In the data rows, 500 means zero.
A hidden rule labels the rows of this table. It goes by one to three of the table's principal directions, not those with the most spread.
tensor([542, 514, 548, 682, 603, 359, 444, 457, 424, 584, 521, 530, 510, 467, 352, 531, 399, 614, 608, 459, 568, 533,
        454, 574, 549, 653, 515, 411, 716, 415, 624, 430]) B
tensor([429, 449, 493, 544, 444, 524, 406, 539, 440, 520, 468, 612, 479, 482, 373, 527, 373, 503, 564, 454, 472, 431,
        470, 514, 520, 505, 479, 569, 610, 512, 574, 524]) E
tensor([448, 639, 534, 718, 715, 439, 583, 503, 355, 560, 417, 548, 336, 653, 301, 685, 526, 646, 802, 432, 519, 617,
        496, 329, 589, 765, 520, 456, 747, 288, 550, 413]) B
tensor([457, 660, 346, 503, 548, 523, 642, 526, 405, 548, 526, 560, 458, 575, 534, 525, 479, 470, 605, 464, 432, 515,
        438, 370, 546, 591, 535, 582, 584, 438, 467, 480]) B
tensor([481, 595, 577, 524, 468, 589, 785, 648, 449, 551, 446, 735, 279, 602, 520, 600, 593, 482, 523, 447, 542, 535,
        494, 391, 513, 580, 571, 591, 507, 365, 435, 584]) B
tensor([453, 389, 520, 594, 611, 536, 206, 362, 521, 396, 343, 428, 564, 414, 342, 456, 445, 687, 587, 583, 408, 522,
        439, 470, 505, 444, 313, 406, 649, 421, 602, 461]) E
tensor([479, 517, 527, 436, 379, 579, 642, 574, 501, 488, 505, 634, 411, 531, 580, 506, 596, 411, 441, 495, 507, 501,
        506, 472, 484, 446, 554, 612, 383, 496, 450, 583]) B
tensor([477, 525, 350, 489, 553, 355, 682, 488, 525, 636, 559, 358, 527, 486, 631, 464, 453, 402, 469, 555, 555, 691,
        517, 641, 470, 564, 599, 406, 406, 449, 454, 460]) B
tensor([468, 636, 554, 623, 514, 525, 691, 600, 371, 570, 506, 729, 392, 563, 409, 638, 632, 497, 591, 421, 479, 604,
        464, 325, 545, 592, 556, 590, 561, 407, 519, 518]) E
tensor([551, 370, 370, 393, 635, 629, 527, 495, 654, 439, 380, 269, 576, 468, 667, 456, 528, 453, 407, 592, 376, 595,
        557, 491, 313, 393, 465, 469, 186, 504, 347, 476]) B
tensor([535, 515, 726, 612, 520, 552, 566, 671, 492, 559, 410, 659, 387, 554, 357, 635, 604, 554, 501, 436, 548, 491,
        550, 380, 546, 532, 438, 452, 616, 418, 468, 577]) B
tensor([341, 540, 505, 590, 393, 510, 455, 514, 390, 533, 474, 737, 508, 387, 321, 630, 457, 550, 554, 515, 444, 646,
        376, 520, 565, 500, 469, 507, 636, 461, 640, 557]) Z
tensor([480, 706, 350, 621, 654, 521, 729, 520, 340, 555, 468, 615, 388, 625, 501, 605, 577, 499, 736, 454, 407, 638,
        428, 335, 512, 711, 601, 594, 557, 288, 481, 453]) E
tensor([622, 511, 775, 758, 705, 282, 539, 438, 505, 584, 633, 394, 545, 494, 298, 689, 697, 664, 535, 442, 675, 794,
        584, 393, 563, 607, 511, 354, 511, 519, 601, 343]) E
tensor([560, 501, 250, 672, 737, 178, 395, 366, 429, 681, 636, 198, 649, 531, 441, 375, 225, 484, 725, 466, 553, 536,
        496, 640, 565, 707, 532, 428, 729, 448, 589, 306]) B
tensor([469, 448, 613, 420, 444, 622, 576, 579, 563, 442, 386, 552, 393, 524, 551, 537, 614, 485, 403, 523, 502, 485,
        565, 472, 428, 432, 512, 482, 356, 491, 418, 574]) B
tensor([439, 547, 454, 438, 421, 587, 485, 615, 465, 527, 437, 617, 481, 494, 477, 545, 379, 479, 487, 478, 441, 367,
        464, 526, 519, 515, 473, 479, 622, 504, 469, 582]) Z
tensor([419, 507, 376, 532, 633, 457, 448, 435, 469, 529, 422, 389, 518, 481, 453, 510, 357, 578, 591, 533, 451, 553,
        469, 530, 486, 593, 488, 380, 610, 437, 532, 420]) B
tensor([523, 435, 352, 469, 554, 321, 232, 269, 510, 454, 661, 189, 691, 478, 515, 309, 345, 498, 553, 508, 519, 390,
        517, 581, 535, 475, 486, 502, 545, 669, 594, 336]) E
tensor([691, 416, 751, 657, 697, 384, 531, 669, 590, 660, 541, 365, 508, 556, 322, 691, 452, 587, 477, 371, 685, 512,
        669, 468, 518, 617, 461, 342, 575, 560, 446, 433]) B
tensor([372, 647, 399, 610, 583, 380, 607, 506, 390, 656, 492, 555, 470, 480, 400, 577, 369, 576, 606, 507, 512, 664,
        403, 498, 607, 656, 492, 368, 776, 364, 563, 467]) B
tensor([646, 470, 519, 644, 562, 409, 375, 566, 488, 589, 616, 447, 637, 526, 360, 559, 470, 446, 601, 414, 515, 490,
        542, 485, 569, 532, 437, 565, 576, 550, 518, 481]) B
tensor([504, 311, 545, 297, 626, 809, 475, 530, 714, 308, 214, 338, 384, 510, 603, 543, 426, 653, 378, 567, 428, 385,
        582, 428, 293, 403, 409, 428, 279, 515, 325, 501]) E
tensor([551, 578, 460, 573, 339, 179, 470, 373, 419, 604, 875, 458, 708, 454, 530, 360, 627, 297, 481, 482, 613, 619,
        491, 619, 642, 451, 599, 598, 468, 652, 637, 456]) E
tensor([428, 436, 498, 446, 518, 535, 489, 437, 540, 438, 405, 443, 409, 519, 532, 448, 462, 558, 504, 549, 516, 486,
        512, 510, 466, 482, 490, 477, 483, 460, 496, 484]) E
tensor([567, 558, 456, 531, 343, 381, 476, 546, 418, 597, 759, 599, 669, 448, 472, 505, 496, 329, 472, 413, 516, 481,
        472, 568, 572, 474, 572, 643, 486, 674, 571, 519]) Z
tensor([526, 586, 517, 489, 372, 388, 686, 520, 461, 566, 694, 562, 492, 540, 596, 484, 654, 340, 451, 463, 596, 580,
        530, 517, 544, 493, 637, 611, 371, 563, 496, 517]) E
tensor([634, 399, 773, 558, 471, 465, 407, 606, 577, 538, 547, 500, 569, 461, 390, 535, 587, 512, 345, 435, 596, 417,
        608, 483, 515, 411, 429, 427, 499, 634, 499, 528]) E
tensor([518, 315, 586, 419, 634, 718, 394, 537, 677, 392, 267, 382, 487, 434, 480, 534, 418, 673, 370, 553, 426, 445,
        537, 410, 368, 380, 328, 388, 425, 522, 407, 499]) B
tensor([517, 500, 623, 451, 248, 376, 539, 430, 551, 488, 693, 552, 591, 395, 609, 431, 736, 377, 304, 582, 619, 663,
        501, 656, 551, 336, 555, 508, 297, 602, 552, 581]) B
tensor([479, 541, 427, 494, 529, 646, 608, 591, 459, 495, 429, 613, 431, 552, 514, 548, 525, 462, 553, 467, 385, 498,
        471, 347, 458, 503, 500, 636, 460, 441, 438, 534]) B
tensor([543, 553, 353, 725, 572, 191, 234, 422, 370, 695, 655, 418, 784, 375, 301, 441, 272, 500, 645, 479, 493, 539,
        400, 703, 646, 629, 439, 352, 868, 490, 688, 420]) Z
tensor([601, 406, 724, 597, 276, 438, 313, 578, 454, 541, 704, 732, 655, 350, 295, 572, 482, 457, 382, 374, 573, 394,
        486, 599, 546, 401, 511, 618, 523, 749, 675, 552]) E
tensor([579, 560, 705, 622, 464, 578, 598, 727, 439, 589, 497, 781, 448, 519, 348, 654, 610, 498, 471, 375, 502, 457,
        505, 342, 547, 516, 468, 559, 602, 490, 488, 594]) B
tensor([592, 577, 524, 513, 843, 712, 748, 702, 581, 548, 262, 433, 384, 594, 515, 717, 514, 659, 494, 466, 410, 555,
        552, 232, 392, 635, 422, 333, 499, 349, 268, 473]) B
tensor([543, 443, 488, 496, 559, 486, 455, 496, 552, 506, 508, 385, 569, 481, 505, 494, 477, 497, 471, 506, 493, 517,
        537, 506, 468, 473, 472, 469, 442, 546, 474, 468]) E
tensor([498, 584, 395, 654, 744, 477, 454, 456, 417, 530, 336, 459, 429, 582, 402, 518, 383, 652, 760, 513, 441, 499,
        437, 468, 541, 723, 442, 379, 797, 229, 515, 442]) E
tensor([572, 523, 499, 600, 559, 367, 493, 440, 452, 537, 611, 457, 506, 553, 456, 514, 476, 508, 622, 446, 584, 519,
        512, 537, 547, 615, 563, 545, 555, 486, 561, 427]) E
tensor([340, 447, 301, 522, 367, 227, 225, 328, 446, 599, 637, 385, 751, 292, 423, 363, 237, 437, 501, 597, 513, 598,
        401, 838, 594, 455, 476, 368, 670, 596, 704, 464]) Z
tensor([381, 545, 375, 476, 608, 611, 497, 548, 462, 517, 373, 513, 483, 477, 425, 600, 309, 605, 550, 489, 377, 484,
        434, 396, 481, 557, 437, 436, 639, 479, 483, 469]) Z
tensor([536, 538, 532, 617, 581, 433, 432, 495, 463, 542, 446, 502, 529, 483, 416, 527, 497, 567, 571, 515, 499, 529,
        477, 561, 531, 597, 468, 356, 655, 385, 537, 496]) B
tensor([459, 529, 474, 529, 709, 708, 713, 582, 461, 444, 255, 559, 190, 722, 501, 604, 521, 590, 708, 442, 431, 457,
        540, 245, 415, 660, 542, 610, 497, 275, 381, 471]) E
tensor([481, 526, 621, 601, 475, 363, 547, 512, 495, 593, 602, 529, 510, 467, 383, 623, 533, 540, 497, 492, 632, 694,
        505, 522, 606, 526, 486, 438, 567, 514, 566, 494]) B
tensor([585, 501, 518, 467, 266, 424, 431, 510, 476, 509, 721, 582, 659, 443, 558, 403, 614, 295, 392, 471, 515, 432,
        504, 601, 536, 370, 557, 648, 375, 673, 545, 566]) E
tensor([370, 293, 555, 374, 471, 657, 358, 451, 649, 375, 289, 426, 548, 306, 512, 480, 478, 600, 278, 645, 405, 573,
        501, 559, 344, 282, 390, 335, 317, 569, 498, 529]) B
tensor([472, 520, 528, 586, 592, 401, 516, 435, 458, 516, 478, 448, 376, 612, 443, 475, 477, 573, 653, 482, 594, 496,
        527, 475, 568, 625, 516, 478, 652, 384, 537, 440]) E
tensor([553, 529, 458, 666, 355,  64, 260, 218, 364, 574, 887, 434, 736, 417, 437, 241, 499, 397, 585, 489, 649, 523,
        433, 734, 692, 505, 579, 571, 670, 611, 792, 393]) E
tensor([540, 314, 539, 344, 386, 624, 332, 518, 607, 391, 481, 456, 537, 456, 548, 414, 390, 464, 363, 483, 489, 252,
        556, 572, 405, 344, 471, 584, 365, 684, 472, 536]) E
tensor([560, 331, 617, 490, 620, 556, 416, 529, 615, 457, 393, 342, 469, 530, 457, 515, 464, 574, 459, 482, 532, 416,
        621, 463, 410, 469, 446, 433, 427, 549, 443, 453]) E
tensor([454, 520, 638, 475, 485, 677, 628, 605, 541, 463, 388, 651, 448, 435, 476, 660, 665, 570, 361, 526, 435, 641,
        484, 343, 444, 409, 448, 457, 378, 495, 446, 569]) B
tensor([515, 749, 637, 706, 441, 409, 780, 656, 324, 674, 611, 829, 448, 535, 399, 671, 797, 419, 540, 420, 532, 724,
        457, 364, 624, 610, 588, 526, 591, 380, 539, 575]) B
tensor([567, 664, 386, 708, 703, 362, 507, 500, 357, 639, 575, 487, 566, 562, 365, 555, 431, 545, 726, 416, 466, 553,
        439, 394, 610, 707, 484, 484, 780, 387, 552, 402]) E
tensor([529, 520, 293, 607, 486, 195, 348, 395, 403, 670, 755, 391, 720, 428, 437, 368, 233, 409, 604, 460, 562, 490,
        428, 718, 622, 585, 532, 517, 719, 578, 657, 408]) B
tensor([437, 507, 325, 540, 557, 445, 392, 493, 466, 582, 478, 431, 599, 454, 435, 479, 307, 495, 585, 526, 427, 525,
        440, 558, 546, 534, 421, 440, 669, 462, 529, 483]) Z
tensor([565, 588, 550, 509, 395, 351, 606, 491, 448, 562, 769, 531, 540, 538, 537, 487, 609, 383, 459, 411, 620, 510,
        535, 477, 579, 502, 621, 626, 438, 651, 541, 464]) E
tensor([488, 418, 422, 644, 709, 525, 433, 500, 472, 540, 342, 461, 475, 497, 365, 543, 341, 605, 665, 494, 424, 551,
        472, 484, 444, 610, 447, 464, 615, 351, 534, 435]) B
tensor([491, 433, 699, 212, 553, 996, 674, 687, 720, 259, 126, 532, 258, 561, 661, 680, 666, 649, 259, 553, 390, 372,
        609, 256, 271, 367, 422, 407, 182, 498, 201, 615]) B
tensor([405, 363, 736, 577, 422, 475, 370, 464, 557, 484, 435, 576, 561, 292, 330, 576, 583, 629, 336, 588, 538, 710,
        479, 570, 493, 350, 401, 324, 480, 543, 633, 536]) B
tensor([339, 648, 477, 869, 538, 271, 373, 305, 244, 566, 546, 684, 542, 447, 183, 570, 616, 609, 843, 544, 460, 869,
        316, 456, 713, 632, 451, 503, 839, 256, 803, 446]) B
tensor([461, 400, 596, 397, 392, 565, 474, 517, 565, 421, 452, 506, 433, 501, 529, 534, 513, 485, 424, 516, 551, 442,
        570, 591, 435, 445, 547, 499, 353, 573, 478, 542]) B
tensor([445, 586, 468, 554, 573, 627, 510, 523, 423, 449, 347, 627, 387, 565, 427, 585, 501, 599, 663, 499, 402, 488,
        431, 380, 522, 595, 451, 522, 646, 328, 494, 528]) B
tensor([441, 531, 473, 420, 424, 530, 627, 450, 504, 434, 460, 546, 342, 569, 635, 461, 549, 479, 535, 557, 552, 520,
        487, 571, 492, 533, 586, 548, 424, 389, 468, 544]) E
tensor([465, 477, 452, 463, 274, 313, 291, 379, 458, 520, 701, 492, 684, 378, 513, 290, 433, 382, 408, 524, 544, 403,
        450, 706, 594, 379, 506, 519, 579, 663, 646, 517]) B
tensor([253, 351, 531, 317, 558, 738, 222, 281, 593, 180, 105, 376, 355, 445, 493, 437, 403, 806, 489, 674, 380, 363,
        474, 491, 376, 412, 370, 283, 530, 432, 529, 467]) E
tensor([374,  63, 546, 112, 149, 617,  82, 265, 774, 157, 434, 260, 618, 281, 693, 303, 419, 436, 186, 713, 524, 350,
        597, 938, 276, 106, 516, 480,   0, 832, 544, 562]) B
tensor([430, 510, 547, 454, 445, 586, 432, 426, 482, 368, 487, 549, 511, 461, 470, 563, 616, 549, 485, 523, 434, 537,
        481, 418, 474, 428, 504, 542, 393, 577, 548, 487]) B
tensor([539, 334, 508, 251, 367, 696, 364, 490, 655, 305, 400, 410, 522, 470, 691, 371, 518, 430, 318, 572, 433, 270,
        570, 605, 345, 302, 485, 534, 221, 627, 390, 580]) B
tensor([573, 476, 551, 545, 539, 342, 556, 454, 560, 565, 656, 352, 590, 474, 517, 530, 579, 472, 442, 504, 614, 687,
        563, 544, 513, 491, 542, 457, 367, 583, 511, 429]) E
tensor([550, 662, 484, 650, 694, 443, 687, 576, 407, 630, 501, 538, 438, 590, 429, 632, 519, 558, 637, 423, 508, 604,
        485, 363, 548, 708, 538, 451, 652, 361, 474, 441]) B
tensor([551, 378, 731, 593, 577, 481, 416, 585, 581, 545, 420, 467, 481, 476, 333, 590, 464, 625, 444, 472, 598, 487,
        581, 497, 510, 496, 396, 346, 601, 512, 508, 503]) E
tensor([391, 428, 597, 456, 303, 485, 396, 372, 470, 390, 523, 609, 513, 377, 497, 422, 601, 494, 392, 554, 510, 511,
        468, 605, 462, 371, 570, 520, 384, 597, 644, 517]) E
tensor([479, 471, 199, 475, 696, 722, 484, 502, 443, 421, 316, 458, 448, 597, 541, 480, 341, 491, 722, 470, 246, 382,
        454, 350, 350, 576, 508, 694, 448, 390, 423, 437]) E
tensor([473, 439, 535, 546, 510, 428, 393, 475, 504, 533, 481, 466, 506, 476, 412, 469, 379, 558, 520, 502, 557, 461,
        498, 571, 542, 514, 450, 429, 647, 493, 561, 486]) E
Here are more rows. What is the label of each one?
tensor([554, 586, 643, 638, 388, 391, 440, 504, 411, 552, 642, 685, 609, 411, 374, 551, 643, 491, 474, 468, 535, 571,
        441, 524, 607, 490, 496, 486, 603, 534, 630, 540]) E
tensor([609, 398, 349, 378, 327, 367, 410, 488, 623, 574, 765, 311, 814, 364, 673, 322, 459, 229, 289, 551, 514, 537,
        526, 710, 499, 272, 480, 577, 265, 747, 462, 539]) Z
tensor([481, 722, 217, 762, 689, 306, 476, 516, 282, 745, 550, 548, 620, 495, 317, 544, 262, 527, 804, 457, 406, 614,
        328, 509, 671, 770, 445, 425, 978, 282, 604, 440]) Z
tensor([532, 594, 375, 531, 648, 391, 625, 424, 498, 558, 477, 346, 490, 559, 641, 361, 559, 482, 545, 569, 502, 585,
        497, 509, 503, 587, 524, 384, 537, 328, 438, 449]) B
tensor([498, 556, 439, 554, 533, 376, 473, 479, 440, 604, 595, 494, 602, 414, 436, 525, 336, 542, 493, 465, 524, 517,
        438, 586, 535, 588, 530, 408, 647, 554, 588, 436]) B
tensor([545, 588, 592, 623, 543, 452, 582, 606, 454, 616, 581, 599, 559, 460, 369, 685, 552, 530, 488, 431, 520, 644,
        485, 418, 556, 558, 490, 454, 563, 529, 525, 492]) Z
tensor([457, 593, 467, 592, 549, 471, 405, 514, 433, 559, 441, 567, 543, 448, 366, 565, 384, 607, 587, 518, 455, 521,
        401, 524, 596, 590, 397, 361, 794, 394, 558, 521]) Z
tensor([548, 442, 434, 422, 314, 392, 351, 441, 516, 488, 710, 437, 664, 447, 561, 399, 447, 338, 446, 493, 546, 412,
        515, 689, 528, 406, 553, 611, 395, 696, 550, 512]) B
tensor([474, 495, 334, 470, 367, 391, 386, 395, 441, 505, 658, 480, 616, 467, 546, 343, 417, 365, 540, 504, 486, 441,
        447, 618, 550, 450, 540, 639, 510, 588, 588, 488]) E
tensor([457, 442, 542, 302, 314, 602, 590, 516, 592, 417, 539, 540, 483, 437, 652, 511, 569, 423, 287, 541, 524, 517,
        527, 564, 412, 345, 574, 561, 203, 656, 449, 563]) B
tensor([528, 260, 520, 370, 517, 511, 278, 504, 677, 463, 389, 249, 581, 411, 530, 453, 261, 535, 357, 558, 543, 339,
        604, 769, 373, 441, 455, 288, 423, 619, 449, 492]) Z
tensor([402, 583, 509, 552, 342, 399, 436, 454, 406, 542, 617, 650, 610, 367, 404, 551, 525, 488, 474, 525, 499, 634,
        397, 585, 596, 470, 506, 468, 588, 556, 645, 534]) Z
tensor([372, 377, 546, 408, 463, 701, 245, 489, 568, 356, 241, 545, 544, 315, 401, 596, 361, 680, 405, 606, 365, 449,
        435, 613, 398, 409, 371, 294, 526, 515, 538, 564]) Z
tensor([442, 580, 519, 537, 617, 605, 620, 559, 473, 507, 326, 580, 369, 541, 464, 592, 518, 621, 551, 513, 447, 554,
        465, 368, 492, 585, 456, 409, 612, 333, 450, 514]) B
tensor([498, 530, 568, 643, 711, 402, 428, 532, 486, 597, 410, 385, 491, 540, 308, 619, 396, 663, 613, 473, 548, 532,
        537, 455, 575, 658, 403, 258, 783, 408, 514, 428]) B
tensor([461, 417, 605, 531, 668, 666, 528, 629, 606, 504, 283, 470, 446, 470, 369, 720, 476, 662, 464, 523, 444, 640,
        539, 353, 430, 481, 352, 358, 484, 448, 413, 510]) Z
tensor([339, 497, 522, 429, 304, 496, 561, 434, 488, 457, 437, 637, 377, 464, 592, 371, 574, 464, 429, 608, 541, 543,
        445, 616, 519, 418, 535, 488, 491, 401, 546, 602]) B
tensor([568, 555, 355, 597, 513, 264, 493, 492, 419, 669, 693, 419, 579, 577, 501, 345, 386, 350, 622, 433, 573, 436,
        504, 568, 627, 586, 532, 580, 688, 489, 536, 459]) E
tensor([405, 409, 496, 616, 568, 516, 193, 367, 448, 416, 333, 520, 560, 367, 290, 545, 365, 696, 629, 570, 398, 536,
        399, 603, 479, 538, 406, 369, 672, 409, 670, 464]) E
tensor([599, 356, 549, 671, 527, 233, 163, 485, 530, 661, 694, 321, 861, 303, 256, 529, 323, 493, 448, 467, 563, 571,
        528, 700, 574, 454, 390, 342, 629, 716, 654, 425]) Z
tensor([481, 525, 406, 388, 285, 469, 526, 382, 465, 418, 657, 549, 527, 508, 688, 296, 644, 313, 453, 534, 492, 461,
        471, 547, 506, 370, 604, 721, 314, 578, 533, 533]) E
tensor([635, 662, 531, 717, 758, 436, 669, 569, 403, 613, 543, 502, 477, 623, 399, 662, 637, 552, 676, 388, 496, 632,
        522, 274, 541, 713, 536, 495, 590, 378, 470, 403]) E
tensor([534, 402, 507, 297, 499, 702, 525, 504, 632, 329, 404, 385, 396, 606, 675, 427, 561, 475, 429, 517, 468, 331,
        600, 392, 386, 380, 488, 614, 260, 561, 341, 518]) E
tensor([399, 585, 573, 293,  76, 574, 613, 563, 516, 451, 658, 749, 572, 370, 654, 506, 763, 292, 201, 568, 489, 591,
        457, 553, 534, 232, 551, 597, 233, 696, 486, 693]) Z
tensor([496, 597, 317, 598, 592, 405, 659, 517, 379, 618, 543, 519, 413, 634, 520, 478, 426, 408, 718, 442, 505, 534,
        478, 491, 534, 688, 614, 619, 590, 347, 496, 456]) E
tensor([608, 439, 582, 836, 754, 214, 248, 538, 491, 750, 555, 339, 750, 359, 119, 695, 247, 677, 611, 454, 588, 689,
        496, 646, 619, 675, 341, 174, 874, 483, 647, 389]) Z
tensor([390, 643, 420, 363, 248, 529, 753, 511, 440, 488, 616, 704, 433, 492, 690, 500, 657, 327, 411, 537, 499, 617,
        437, 540, 510, 441, 662, 652, 297, 523, 482, 597]) B
tensor([531, 438, 368, 577, 567, 266, 341, 416, 503, 623, 605, 291, 689, 420, 453, 416, 287, 471, 543, 520, 552, 541,
        494, 726, 538, 559, 490, 374, 616, 535, 582, 415]) Z
tensor([628, 698, 488, 760, 585, 158, 558, 525, 334, 757, 771, 486, 625, 584, 390, 432, 583, 385, 635, 376, 594, 547,
        508, 429, 710, 657, 527, 492, 793, 466, 578, 426]) E
tensor([419, 579, 510, 524, 463, 671, 588, 611, 420, 493, 376, 762, 403, 498, 437, 583, 546, 528, 524, 477, 381, 502,
        414, 339, 504, 490, 459, 577, 579, 405, 491, 588]) B
tensor([572, 571, 107, 704, 852, 366, 209, 378, 309, 592, 479, 291, 682, 557, 357, 357, 123, 558, 892, 411, 300, 280,
        398, 483, 530, 773, 451, 492, 928, 376, 596, 294]) E
tensor([484, 520, 388, 283, 358, 713, 578, 492, 544, 327, 405, 542, 427, 569, 782, 363, 692, 336, 444, 590, 366, 400,
        504, 492, 393, 369, 551, 648, 215, 449, 352, 621]) B
tensor([500, 571, 415, 500, 615, 339, 606, 333, 503, 504, 589, 296, 433, 603, 605, 424, 490, 540, 606, 529, 623, 591,
        519, 515, 551, 621, 576, 473, 518, 433, 500, 375]) E
